In the rows, 128 means zero.
Rotation paths and how fast each direction turns (degrees each step):
Each turn is a multiple of 5 degrees from 10 to 175, or 0.
Each row of a path follows its step; steps can be skipped.
Path 1:
step 0: [146 119 119 119 118 130 122 126 132 132 135 123 117 128 121 120 117 141
 138 115 133 128 124 133 136 130 147 144 119 135 118 126 125 125 128 130
 134 128 136 128 125 136 128 121 129 116 126 139 150 139 127 152 127 140
 129 129 141]
step 1: [117 129 132 119 120 127 144 139 117 117 137 124 132 119 129 129 139 115
 138 125 127 116 127 114 128 130 142 146 133 143 123 130 134 131 121 130
 129 129 132 127 142 121 122 112 137 130 140 127 135 134 135 129 137 144
 129 148 140]
step 2: [134 136 139 140 130 135 135 126 135 126 127 131 148 121 128 134 154 114
 122 136 131 114 119 129 113 135 131 137 121 136 127 110 126 118 120 120
 124 129 124 135 112 132 138 126 122 129 141 117 130 120 115 129 139 138
 128 131 120]
step 3: [133 120 119 116 123 129 141 130 132 120 118 127 138 133 143 126 129 141
 119 136 142 121 129 136 123 126 115 131 109 126 133 120 125 108 131 122
 116 128 140 121 113 126 130 119 118 122 141 142 121 124 131 141 135 114
 131 115 132]
step 4: [135 131 121 113 122 122 136 125 117 134 125 121 116 117 128 137 126 143
 142 130 132 140 130 132 121 110 133 130 129 122 108 109 131 111 127 119
 128 124 137 109 139 126 136 130 120 131 130 127 134 141 147 136 124 126
 129 129 124]
step 5: [117 126 123 132 108 118 122 127 134 126 131 117 128 123 126 121 124 112
 133 128 138 110 133 122 117 138 138 124 134 122 120 113 134 134 134 111
 146 122 134 129 134 140 137 131 134 136 120 133 143 140 139 139 135 141
 124 134 127]
step 6: [138 122 139 126 120 128 134 145 131 127 132 139 136 141 125 119 139 120
 126 120 134 109 131 130 137 132 123 152 107 115 117 120 135 136 129 131
 127 129 120 129 124 139 133 129 145 127 135 135 129 130 127 128 125 151
 136 128 129]
step 7: [143 128 127 130 124 136 135 118 132 108 123 126 132 125 138 130 137 133
 135 139 129 124 119 128 133 129 128 149 111 117 122 130 129 137 116 124
 103 129 136 123 130 116 124 107 113 130 128 122 139 133 115 129 128 133
 133 134 132]
step 8: [135 133 119 124 129 116 145 125 132 122 115 130 137 132 130 131 142 133
 136 134 134 139 118 109 118 135 138 119 138 141 129 119 128 118 133 112
 115 144 133 122 124 126 139 127 123 113 136 132 134 150 124 134 132 126
 124 135 133]
step 9: [127 132 130 124 131 126 126 140 129 124 125 118 124 115 126 121 146 125
 126 118 153 127 137 128 113 127 126 119 133 120 122 135 139 118 119 121
 137 115 141 118 117 143 137 135 132 121 152 127 128 136 137 137 137 122
 139 128 125]
[128 127 125 125 129 128 127 126 124 129 130 125 128 128 123 127 125 128
 121 126 127 128 129 130 129 131 129 131 130 128 125 129 128 133 131 126
 130 127 128 129 127 129 129 127 128 130 129 128 131 127 130 126 129 134
 130 129 130]
70
Path 2:
step 0: [136 128 137 130 127 119 131 147 120 124 125 124 130 136 127 128 127 116
 131 114 112 113 119 123 124 135 129 123 124 124 133 132 142 127 126 121
 126 117 131 138 121 138 117 135 131 113 136 115 141 129 122 135 133 150
 127 128 123]
step 1: [139 132 144 123 119 128 122 137 117 128 131 131 140 132 130 134 121 121
 135 114 124 118 125 125 128 138 124 122 133 126 128 116 124 140 147 129
 125 125 140 130 118 123 133 133 118 125 123 128 144 115 148 127 122 127
 115 126 142]
step 2: [135 134 135 130 123 121 117 136 124 143 123 121 138 137 134 118 137 121
 125 119 126 132 122 147 134 114 127 125 119 135 135 138 114 134 145 125
 116 124 130 127 135 124 129 124 113 132 125 131 128 131 125 121 125 144
 120 112 133]
step 3: [136 143 134 135 125 113 120 145 136 124 129 133 130 125 131 130 131 126
 133 116 113 126 114 134 136 122 136 117 126 119 107 131 128 118 136 134
 128 122 115 127 127 130 126 123 105 130 129 123 127 138 117 136 135 129
 129 138 130]
step 4: [136 127 130 127 123 135 135 131 122 128 122 139 130 122 131 113 124 121
 123 121 127 127 127 123 115 130 131 119 124 133 115 117 136 116 130 145
 125 124 123 136 127 117 138 125 106 123 123 123 122 138 136 111 129 127
 109 134 143]
step 5: [147 120 135 130 117 126 129 128 144 146 121 125 125 126 130 114 125 142
 129 124 137 132 124 133 129 126 111 120 126 138 136 126 127 125 136 133
 126 113 115 142 122 126 117 127 131 115 125 114 121 134 122 119 130 135
 117 130 130]
step 6: [144 129 133 117 125 130 131 135 132 123 123 124 123 126 113 124 128 136
 131 115 132 126 111 124 134 134 135 108 117 123 121 134 118 130 125 146
 131 115 130 128 122 132 137 125 131 114 119 113 126 113 121 135 123 133
 137 131 126]
step 7: [144 133 132 121 133 129 139 131 131 128 133 117 133 136 120 115 113 115
 128 128 131 127 115 130 118 141 144 118 131 137 135 129 138 132 135 130
 124 135 122 133 138 126 139 128 123 137 110 115 126 112 130 127 128 123
 115 119 131]
step 8: [136 122 137 139 133 117 123 140 135 124 122 124 146 143 131 116 115 134
 137 115 133 129 119 137 124 124 117 134 133 146 121 134 136 137 123 129
 118 119 119 115 126 133 134 129 132 135 122 128 127 120 124 126 133 134
 115 132 112]
step 9: [137 123 125 132 122 129 137 146 132 122 129 114 124 125 132 130 120 123
 121 106 129 129 121 133 128 131 129 122 123 125 113 114 123 127 125 117
 114 115 134 112 126 129 131 139 116 128 126 136 115 119 123 134 112 127
 127 140 125]
[127 127 133 128 126 129 125 125 130 125 128 131 127 127 128 130 130 127
 127 131 128 128 127 127 130 127 129 125 127 133 125 128 126 128 128 129
 132 125 128 132 127 130 126 126 125 130 128 126 124 129 125 123 129 126
 128 125 131]
35
[127 130 129 133 129 128 130 129 131 128 124 129 128 128 125 128 127 127
 126 125 127 127 128 130 129 123 129 129 127 125 126 130 129 129 125 125
 130 131 124 126 130 127 130 126 126 131 129 131 130 126 127 125 128 123
 124 127 127]
70
Path 3:
step 0: [121 134 131 131 126 123 142 116 137 125 126 121 133 121 124 118 118 133
 138 123 137 134 141 125 138 135 128 140 105 123 126 125 134 130 120 116
 125 139 123 139 121 137 137 128 131 140 137 108 129 120 132 116 144 130
 125 117 118]
step 1: [140 121 128 127 125 133 140 134 132 136 128 126 138 127 115 112 136 141
 144 119 133 146 127 141 124 127 126 122 108 119 139 138 134 130 127 118
 146 136 129 123 122 126 141 121 115 137 127 138 130 123 136 129 129 120
 131 117 127]
step 2: [133 135 118 135 130 111 129 136 129 131 137 131 136 130 117 118 132 119
 143 113 126 127 126 143 132 135 132 138 124 118 117 124 139 135 126 124
 118 120 123 128 143 130 133 116 121 132 135 132 112 124 132 124 131 112
 140 110 114]
step 3: [115 121 116 128 132 128 125 129 137 130 127 145 127 126 120 118 122 129
 138 130 125 134 135 143 135 140 148 134 112 127 134 125 125 123 120 124
 131 132 124 136 117 127 131 142 118 128 143 130 129 121 117 107 119 121
 143 121 118]
step 4: [124 126 124 137 129 116 136 118 120 129 128 138 129 128 119 125 129 134
 147 132 131 151 124 134 131 137 127 134 117 132 137 132 112 143 117 127
 123 143 121 117 119 137 122 116 117 121 141 126 129 134 142 126 131 122
 121 116 119]
step 5: [128 128 128 125 130 109 145 140 136 133 141 124 129 144 130 132 127 128
 142 125 132 139 129 132 122 140 123 132 108 123 129 131 126 131 125 103
 128 129 119 121 130 135 129 134 128 137 116 121 132 131 112 121 136 122
 133 115 115]
step 6: [135 125 127 137 137 112 131 139 131 128 129 143 131 130 127 111 133 127
 136 134 117 129 129 135 132 107 137 125 111 128 128 135 124 135 127 114
 126 118 132 115 113 108 143 126 124 128 133 136 130 127 127 121 130 118
 132 112 119]
step 7: [135 117 118 132 136 108 127 125 133 134 133 133 116 125 114 135 116 124
 137 123 124 142 129 135 128 129 137 131 125 122 119 122 132 124 115 134
 109 139 119 128 110 123 137 113 127 126 121 116 119 124 129 118 129 127
 138 117 116]
step 8: [122 119 130 121 118 132 129 129 136 124 140 140 128 128 122 134 123 120
 141 138 141 140 118 129 127 128 122 133  99 122 139 131 116 131 124 127
 131 140 135 133 124 116 134 129 120 112 125 125 120 122 121 112 141 122
 138 122 117]
step 9: [130 127 138 144 128 117 131 148 129 134 131 127 131 125 126 119 138 119
 139 126 130 148 131 115 117 130 128 139 120 129 134 141 126 133 116 122
 119 128 138 123 128 138 149 118 130 123 140 124 127 128 130 120 134 132
 125 123 108]
[129 130 132 130 130 128 129 131 125 128 132 126 131 130 127 126 130 130
 130 125 128 128 128 128 126 126 130 127 126 130 131 127 126 127 131 127
 129 129 131 129 129 130 129 128 129 131 125 125 126 126 124 131 126 129
 122 125 128]
85
[130 124 129 129 128 127 127 130 127 130 127 130 129 129 130 126 131 130
 127 126 129 126 132 131 128 129 125 128 131 123 129 130 129 132 127 126
 124 123 131 125 127 128 128 128 126 131 127 128 124 128 124 128 129 128
 129 131 131]
90
[126 130 130 130 130 129 133 128 131 125 128 129 125 130 129 129 131 130
 130 128 128 129 130 126 127 129 126 130 133 132 128 130 123 131 131 122
 128 129 126 132 126 128 126 128 129 129 130 128 127 130 129 127 126 130
 131 129 128]
65
[132 130 128 128 127 128 128 126 126 125 128 130 131 127 129 126 128 126
 131 129 128 126 128 128 133 127 125 127 126 128 128 128 123 133 131 130
 128 126 130 128 129 122 126 127 128 124 132 130 127 129 131 131 130 126
 124 127 128]
160
[128 129 129 126 129 129 129 127 130 129 131 125 129 131 132 129 130 128
 130 129 129 130 131 125 130 126 127 130 127 124 134 131 128 127 125 128
 128 134 126 128 132 128 127 126 126 128 126 131 128 128 128 130 128 126
 127 131 128]
95
